In the rows, zero is written as 128.
Where one turn sends some rows of the set: a few examples, then the rows asked:
Guseb: [135, 139, 137, 132, 126, 141, 152, 127, 136, 126, 128, 133, 146]
Gav: [150, 131, 140,  74, 135, 147, 138,  96, 123, 133, 106, 131, 114]
pogeb: [127, 133, 137, 133, 125, 143, 150, 124, 138, 130, 135, 124, 145]
Muki: [139, 128, 146, 111, 144, 124, 138,  86, 146, 139, 131, 109, 107]
nivas: [135, 109, 124, 104, 123, 135, 135, 114, 136, 149, 133, 110, 115]
basu: [151, 137, 133, 108, 123, 128, 156, 111, 148, 154, 119, 142, 103]
fep: [159, 131, 131, 117, 126, 146, 146,  89, 120, 121, 102, 146, 139]
vif: [156, 144, 118,  96, 139, 123, 137, 110, 126, 113, 100, 125, 136]
maka: [150, 135, 138, 126, 129, 138, 151,  80, 124, 130, 110, 156, 123]
Pinas: [136, 157, 125,  94, 120, 124, 144,  79, 130, 138, 112, 114, 134]
zufi: [126, 139, 137, 123, 137, 145, 139, 126, 136, 126, 146, 143, 128]
vosol: [155, 139, 131, 105, 121, 129, 159, 124, 136, 140,  98, 140, 120]
Gode: [132, 111, 138, 126, 128, 140, 136,  76, 120, 134, 129, 128, 123]
tari: [128, 137, 134, 121, 137, 147, 138, 129, 134, 123, 143, 141, 133]
lolo: [144, 120, 119, 115, 126, 142, 134,  93, 108, 118, 109, 135, 144]
Mifi: [141, 109, 131, 117, 125, 151, 131,  86, 117, 125, 118, 118, 141]
vot: [145, 126, 119,  96, 139, 129, 124, 107, 125, 118, 115, 104, 139]
dezo: [130, 139, 142, 136, 126, 141, 156, 122, 142, 133, 134, 131, 138]
tinev: [138, 139, 145, 121, 134, 156, 143, 130, 144, 122, 136, 133, 138]
Vepu: [133, 155, 126,  96, 120, 123, 142,  76, 133, 141, 114, 115, 133]
zativ: [135, 119, 143, 112, 123, 132, 152, 110, 143, 158, 125, 117, 103]
Suz: [131, 141, 136, 123, 136, 145, 142, 128, 137, 123, 142, 145, 132]
fito: [137, 134, 120, 127, 127, 146, 141, 124, 140, 128, 143, 135, 145]
Nev: [149, 147, 146, 111, 142, 117, 149,  89, 146, 138, 118, 132, 106]
zag: [137, 155, 124,  93, 118, 127, 140,  79, 134, 140, 115, 113, 135]
Boku: [137, 141, 148, 121, 133, 155, 146, 127, 144, 126, 137, 135, 135]
nebuk: [143, 124, 140,  75, 135, 146, 134,  94, 122, 133, 111, 123, 112]
Funas: [145, 129, 146,  77, 135, 147, 140,  90, 126, 137, 111, 131, 107]
talo: [139, 114, 121,  99, 119, 135, 139, 129, 124, 137, 115, 108, 131]
tizo: [134, 136, 147, 121, 135, 155, 143, 127, 143, 123, 139, 130, 137]
fose: [134, 136, 127, 133, 128, 145, 142, 117, 144, 134, 147, 135, 138]
tevu: [132, 154, 126,  94, 118, 123, 142,  78, 130, 140, 113, 112, 132]
rep: [140, 127, 134,  76, 135, 138, 135,  97, 114, 131, 109, 131, 110]
vus: [132, 118, 132, 105, 141, 125, 126,  95, 132, 131, 128,  98, 123]
bol: [147, 124, 148, 128, 128, 146, 148,  74, 132, 136, 120, 139, 120]
zotel: [137, 157, 125,  93, 119, 125, 142,  77, 134, 141, 114, 114, 132]
Dorin: [136, 126, 140,  78, 136, 138, 136,  92, 118, 136, 114, 129, 104]
lila: [142, 131, 138,  79, 137, 139, 139,  95, 119, 135, 108, 138, 106]
kezuk: [139, 142, 126, 131, 127, 143, 148, 121, 145, 131, 141, 143, 139]
Sufel: [160, 155, 133, 104, 142, 122, 149,  99, 141, 123, 102, 139, 122]
Vebe: [137, 154, 125,  93, 119, 126, 140,  78, 133, 141, 115, 112, 131]
Gugoz: [155, 130, 108,  96, 122, 134, 143, 130, 127, 134, 107, 132, 130]

zag turns into tevu
pogeb turns into fose
rep turns into nebuk
And these:
tizo turns into zufi
basu turns into vosol
maka turns into fep
vus turns into Muki

